Some points:
Array([0.419, -1.409, 2.428, -1.433, 0.449, -0.286, 0.365, 0.278, -2.779, 2.733, -1.282, 0.036, 0.942, -0.547, 1.490, -1.655, 1.692, -0.827, -0.269, 1.550, -2.800, 2.013, -0.332, -0.544])
Array([0.612, -0.145, 1.684, -1.882, 1.687, 0.051, -1.085, -1.292, 0.779, 0.363, -1.790, 0.682, -1.041, 1.289, -0.365, -0.170, 0.189, -0.812, 0.150, -0.165, 1.909, -1.705, -0.190, -0.112])
Array([0.900, 0.472, 0.470, -2.179, -0.598, -0.297, 0.459, -0.036, 1.124, -0.562, -0.078, -0.837, -1.041, -0.057, 1.426, 1.183, -0.982, 1.510, -1.716, -1.222, -0.577, -0.058, -0.712, 1.491])
Array([-1.582, 1.679, -0.595, 1.352, -1.269, 1.577, -2.718, 1.250, -1.230, 1.066, -0.861, -0.096, -0.836, 0.796, 1.960, -0.037, 1.453, -1.777, -0.224, -1.417, 1.466, -0.465, -0.591, 0.200])
Array([1.483, 0.921, 0.821, -0.514, -0.297, -2.132, -0.578, 0.474, 1.212, 1.107, 1.374, -0.037, -0.351, -1.193, -0.183, -1.171, 0.263, 0.210, 0.879, 0.891, 2.144, 0.491, -1.102, -1.079])
Array([0.700, 0.009, 0.733, 0.691, 0.821, -0.694, 0.494, 0.874, 0.077, -0.747, 0.172, 1.286, -0.223, -0.021, 0.000, 0.125, -1.141, -0.919, 0.127, -1.057, -0.086, 0.630, 1.217, 0.438])
Array([-0.309, 0.496, -0.360, -0.576, -1.324, -2.090, 0.074, 0.287, -0.521, 1.459, 0.508, 0.089, -0.851, -0.035, -0.875, 1.962, -0.368, -0.643, -0.289, -1.241, -0.420, -0.315, -0.423, -1.077])
Array([-0.061, 0.169, 0.170, 0.285, 0.303, -0.423, -0.177, 0.215, 0.589, -0.430, 0.211, 0.142, -0.658, 0.126, 1.061, 0.660, -0.959, -0.539, 0.283, -0.210, -0.259, 0.579, 0.535, -0.807])
Array([0.597, -0.787, -0.809, 0.797, -0.933, 0.494, 0.872, 1.286, 0.019, -1.948, -0.820, -1.056, 1.599, -0.859, 0.192, 0.207, 0.049, -0.591, -0.921, 2.274, 0.490, -0.825, -1.442, -0.735])
Array([-0.052, -0.606, -0.703, -0.317, 2.577, 2.219, 0.179, -0.180, 0.063, -0.537, -0.148, -0.483, -1.111, -0.585, 0.507, 1.536, 1.017, 1.126, 1.127, -0.427, -0.005, 0.951, -0.954, -0.709])
Array([-0.891, 0.968, -1.827, 1.000, 2.001, -1.305, 0.203, -0.853, 1.243, 0.502, -1.555, 1.263, -0.019, -1.141, 1.344, -0.388, 0.385, 0.302, -1.991, 0.856, 0.907, -0.296, -0.072, -0.387])
Array([0.487, 0.489, -0.439, -0.784, -2.033, 0.832, 0.529, -1.021, 0.097, -1.453, 0.447, 1.166, 0.883, 0.712, -1.021, -1.062, 1.107, -0.644, -0.683, -1.186, 0.004, 1.121, -0.198, -1.607])
Array([-0.038, -0.633, 0.077, 0.566, -0.308, -0.177, 0.953, 0.562, 0.008, 0.327, -0.416, 0.456, 0.719, 0.314, -1.084, 0.096, 0.558, 0.150, -0.269, -0.563, 0.128, 0.215, 0.714, -0.115])
Array([-0.756, 1.485, 0.416, 1.221, -0.350, -0.589, 0.430, -1.691, -0.558, -0.528, -0.819, -2.395, 0.687, 1.667, -0.711, -1.100, -1.835, -0.810, 1.531, 0.754, -0.282, 0.180, 0.032, 0.254])
Array([-1.571, -1.951, -1.644, -1.825, -1.576, -1.431, -1.555, -0.948, -0.443, -0.438, -0.509, -0.362, 0.766, 0.513, 0.448, 0.625, 1.049, 1.414, 1.099, 1.374, 1.875, 1.758, 1.916, 2.490])
Array([0.609, 0.860, -0.253, -0.050, -0.618, 0.079, -0.624, -1.051, 0.618, -0.348, -0.521, 0.806, 1.141, 0.400, 0.583, 0.296, -0.076, 0.640, -0.161, -1.628, -0.537, 1.037, 0.027, -0.975])
Array([0.144, 2.214, -1.753, -2.033, 1.283, -0.706, -0.217, 1.924, 0.158, -1.187, 1.623, -1.214, -0.370, 0.877, -0.769, -0.664, 2.857, -0.702, 0.047, 0.510, -2.154, -1.647, 1.637, 0.428])
Array([-0.165, -0.283, 0.153, 1.292, -0.349, -0.146, -0.699, 1.004, 0.520, -0.250, 0.616, 0.482, -0.660, 0.008, 2.236, 0.523, -0.913, -0.924, 0.746, 0.251, -0.644, 0.008, 0.866, -0.498])
Array([-0.570, 0.150, 0.505, -0.553, -0.043, -0.188, 2.712, -0.089, -0.797, -0.196, 0.261, 1.876, -0.456, 0.871, 0.317, 1.016, 0.454, -1.127, 1.611, 0.332, 0.355, -1.500, -0.866, 1.408])
Array([1.033, -0.742, -0.527, 1.363, 0.554, -0.502, -0.547, 0.267, 0.853, -0.377, -1.288, 0.108, 1.055, 1.144, -0.038, -0.550, 0.337, 0.777, 0.011, -0.947, -0.789, 0.429, 0.788, -0.290])
Array([-0.882, -1.258, -0.336, 0.291, -1.491, 1.862, 0.558, -0.654, 2.157, 1.496, 0.256, 1.627, -1.802, 1.006, -1.332, -1.246, -0.353, -0.625, -1.143, 1.517, -0.979, -0.524, 0.990, 0.602])
Array([-0.080, 0.542, 0.710, 0.144, 1.306, 0.768, -0.669, 0.012, -1.243, 0.315, -0.630, 0.267, 1.627, -1.957, -3.000, 0.530, -0.496, -1.288, -0.942, -0.437, 0.746, -0.090, 1.459, 1.155])
Array([0.950, -0.202, -1.653, -1.712, 0.306, 0.237, 1.388, 1.353, 0.352, 0.618, -0.899, -1.044, 0.143, 0.970, 0.389, -0.423, -1.236, -1.525, -0.617, -0.104, 0.787, 1.329, -0.906, 0.653])
Array([0.157, 0.479, 0.217, -0.664, 0.321, 1.194, -0.958, 1.589, 0.379, -0.979, -0.457, 1.029, -0.813, -1.001, -0.192, -1.676, -0.639, 2.204, 2.789, 0.003, -0.001, 0.317, 0.070, -0.779])
Array([0.039, 0.520, 1.113, 0.407, -0.478, -0.514, -0.657, 0.750, 0.938, 0.829, 0.084, 0.355, 0.595, -0.007, 0.060, 0.746, -0.658, 0.053, 0.304, 0.812, -0.130, 0.166, 0.678, -0.177])
Array([-0.456, -0.232, 1.986, -0.638, -1.026, 0.487, -0.205, 0.241, -0.798, -0.765, 0.488, -1.219, 0.829, -0.383, 0.459, 0.473, -0.452, 1.008, -1.140, 0.337, 0.580, -2.140, 1.261, -0.716])
Array([-1.745, -1.812, -1.100, -0.467, 0.279, -1.287, -0.736, 0.337, -0.540, -1.203, -0.855, -0.238, -1.805, -1.925, -0.765, -1.907, -1.564, -0.461, 0.113, -1.368, -1.154, -0.642, -0.898, -0.275])
Array([-0.698, -1.629, -0.822, 0.801, 0.426, 0.345, 1.371, 0.198, 0.478, 2.633, 0.617, -1.541, 0.916, 0.394, -0.474, 0.508, 0.095, 0.915, 0.510, -1.280, 0.023, -1.216, 1.225, -1.081])
Array([-1.415, 0.169, 1.042, -0.673, 0.945, 1.051, 0.490, 0.446, 0.302, 0.013, 1.914, -0.290, 0.854, -0.488, 1.207, -2.402, -0.496, 0.657, -1.322, -1.354, 1.625, -0.025, -1.116, 1.208])
Array([1.818, -2.497, 0.386, 0.476, 0.126, 0.447, -2.108, 0.426, -0.588, -0.293, 0.846, -0.465, -0.216, 1.689, -1.124, 1.118, -0.325, -0.337, -0.378, 0.099, -0.327, -0.341, -1.271, 0.003])
Array([-1.726, 0.228, 1.307, 0.837, -0.130, 0.346, 0.434, 1.070, 1.292, -0.678, 0.547, 0.067, 0.172, 0.267, -1.620, 0.618, 1.293, -0.002, 0.447, -0.460, 0.639, 1.826, -1.621, 0.666])
Array([1.993, 0.691, 0.892, 1.827, -0.854, 0.294, 1.066, -0.270, -0.644, -0.369, -0.732, -2.073, -3.058, -1.851, -0.518, 0.050, 0.854, -0.056, -0.552, 0.138, 0.522, 1.307, 1.863, 1.207])
Array([1.469, -0.829, -0.023, 0.668, 0.088, -0.531, 1.359, 0.111, -0.050, -0.784, -0.058, 0.338, 1.329, 0.196, 0.670, -0.507, 0.146, -0.119, 1.134, -0.884, 0.050, -1.084, 1.081, 0.174])
Array([-0.227, 0.447, 0.441, -0.680, -1.293, 0.796, 0.206, -1.512, 1.123, 0.103, -1.480, 0.185, 1.164, -1.906, 0.364, 1.462, 0.287, -0.157, 0.812, -0.390, -1.347, -0.739, -1.153, 0.677])
Array([-0.306, -0.317, -0.338, 0.412, -0.404, 0.208, 0.629, -1.446, 0.327, 0.868, -0.255, -1.737, 0.089, -0.223, -0.547, 0.116, 1.324, -0.140, 0.600, 0.658, 0.557, -1.039, -0.497, -1.776])
Array([-1.649, 0.567, 1.297, 0.056, 1.453, -1.053, -0.149, -0.407, 0.642, -0.854, 0.552, -0.500, -0.255, 1.522, -0.501, 0.675, -0.149, 0.941, -1.940, 0.898, -1.021, 1.225, -0.329, -0.789])
Array([1.306, 1.188, -1.292, -0.196, 0.389, 1.777, -0.931, -1.396, 0.272, 1.363, 1.411, -0.813, 0.853, -0.143, -0.383, -0.251, -1.486, -0.160, 0.170, 0.928, -0.381, 0.084, -0.307, 1.084])
Array([0.830, 0.339, 0.373, 1.532, 0.161, -1.028, -0.655, -2.373, -1.058, -0.430, 1.005, 0.709, -0.172, 0.195, 0.234, -0.759, 1.373, 1.252, 0.045, -0.675, -0.617, -1.090, -1.240, 1.388])
Array([0.043, 1.708, -1.157, 0.250, -0.479, 0.625, 0.452, 1.200, -2.523, 0.617, -1.369, 1.696, -0.695, 1.032, -0.916, 0.274, -1.352, 3.079, -0.643, 1.109, 0.103, -0.563, -0.643, -0.029])
Array([-0.477, -0.790, -0.779, -0.206, 0.669, 0.127, 0.329, -1.665, -2.010, -1.155, 2.157, 0.980, -0.511, -0.364, 0.626, 0.841, -0.844, -0.842, 0.436, 0.871, 1.079, 0.690, 1.197, -1.689])
Array([0.068, -0.665, -0.813, 1.114, -0.291, -0.436, -0.286, 0.729, 0.160, 0.098, 1.733, 0.755, 0.578, -1.302, 0.844, 0.326, -0.461, -0.209, 0.228, 0.850, -1.480, -0.053, -0.691, 0.719])
Along one direction, these points spread out more than along any other. Take the direction at right angles to it along which they spread out most. Go by this last direction. Where along it does each point below lie, from 0 to 99? The average is 50, and the first point in the table lies past the average. One standard deviation of the points above along it is 16.
Array([0.144, 2.214, -1.753, -2.033, 1.283, -0.706, -0.217, 1.924, 0.158, -1.187, 1.623, -1.214, -0.370, 0.877, -0.769, -0.664, 2.857, -0.702, 0.047, 0.510, -2.154, -1.647, 1.637, 0.428]) 52
Array([-1.745, -1.812, -1.100, -0.467, 0.279, -1.287, -0.736, 0.337, -0.540, -1.203, -0.855, -0.238, -1.805, -1.925, -0.765, -1.907, -1.564, -0.461, 0.113, -1.368, -1.154, -0.642, -0.898, -0.275]) 65
Array([1.483, 0.921, 0.821, -0.514, -0.297, -2.132, -0.578, 0.474, 1.212, 1.107, 1.374, -0.037, -0.351, -1.193, -0.183, -1.171, 0.263, 0.210, 0.879, 0.891, 2.144, 0.491, -1.102, -1.079]) 62
Array([-0.456, -0.232, 1.986, -0.638, -1.026, 0.487, -0.205, 0.241, -0.798, -0.765, 0.488, -1.219, 0.829, -0.383, 0.459, 0.473, -0.452, 1.008, -1.140, 0.337, 0.580, -2.140, 1.261, -0.716]) 40
Array([0.612, -0.145, 1.684, -1.882, 1.687, 0.051, -1.085, -1.292, 0.779, 0.363, -1.790, 0.682, -1.041, 1.289, -0.365, -0.170, 0.189, -0.812, 0.150, -0.165, 1.909, -1.705, -0.190, -0.112]) 57
Array([1.306, 1.188, -1.292, -0.196, 0.389, 1.777, -0.931, -1.396, 0.272, 1.363, 1.411, -0.813, 0.853, -0.143, -0.383, -0.251, -1.486, -0.160, 0.170, 0.928, -0.381, 0.084, -0.307, 1.084]) 38
Array([-0.306, -0.317, -0.338, 0.412, -0.404, 0.208, 0.629, -1.446, 0.327, 0.868, -0.255, -1.737, 0.089, -0.223, -0.547, 0.116, 1.324, -0.140, 0.600, 0.658, 0.557, -1.039, -0.497, -1.776]) 32
Array([1.469, -0.829, -0.023, 0.668, 0.088, -0.531, 1.359, 0.111, -0.050, -0.784, -0.058, 0.338, 1.329, 0.196, 0.670, -0.507, 0.146, -0.119, 1.134, -0.884, 0.050, -1.084, 1.081, 0.174]) 37
Array([-0.080, 0.542, 0.710, 0.144, 1.306, 0.768, -0.669, 0.012, -1.243, 0.315, -0.630, 0.267, 1.627, -1.957, -3.000, 0.530, -0.496, -1.288, -0.942, -0.437, 0.746, -0.090, 1.459, 1.155]) 34
Array([-0.882, -1.258, -0.336, 0.291, -1.491, 1.862, 0.558, -0.654, 2.157, 1.496, 0.256, 1.627, -1.802, 1.006, -1.332, -1.246, -0.353, -0.625, -1.143, 1.517, -0.979, -0.524, 0.990, 0.602]) 36
Array([0.597, -0.787, -0.809, 0.797, -0.933, 0.494, 0.872, 1.286, 0.019, -1.948, -0.820, -1.056, 1.599, -0.859, 0.192, 0.207, 0.049, -0.591, -0.921, 2.274, 0.490, -0.825, -1.442, -0.735]) 40
Array([0.900, 0.472, 0.470, -2.179, -0.598, -0.297, 0.459, -0.036, 1.124, -0.562, -0.078, -0.837, -1.041, -0.057, 1.426, 1.183, -0.982, 1.510, -1.716, -1.222, -0.577, -0.058, -0.712, 1.491]) 65
Array([0.043, 1.708, -1.157, 0.250, -0.479, 0.625, 0.452, 1.200, -2.523, 0.617, -1.369, 1.696, -0.695, 1.032, -0.916, 0.274, -1.352, 3.079, -0.643, 1.109, 0.103, -0.563, -0.643, -0.029]) 55
Array([0.419, -1.409, 2.428, -1.433, 0.449, -0.286, 0.365, 0.278, -2.779, 2.733, -1.282, 0.036, 0.942, -0.547, 1.490, -1.655, 1.692, -0.827, -0.269, 1.550, -2.800, 2.013, -0.332, -0.544]) 99
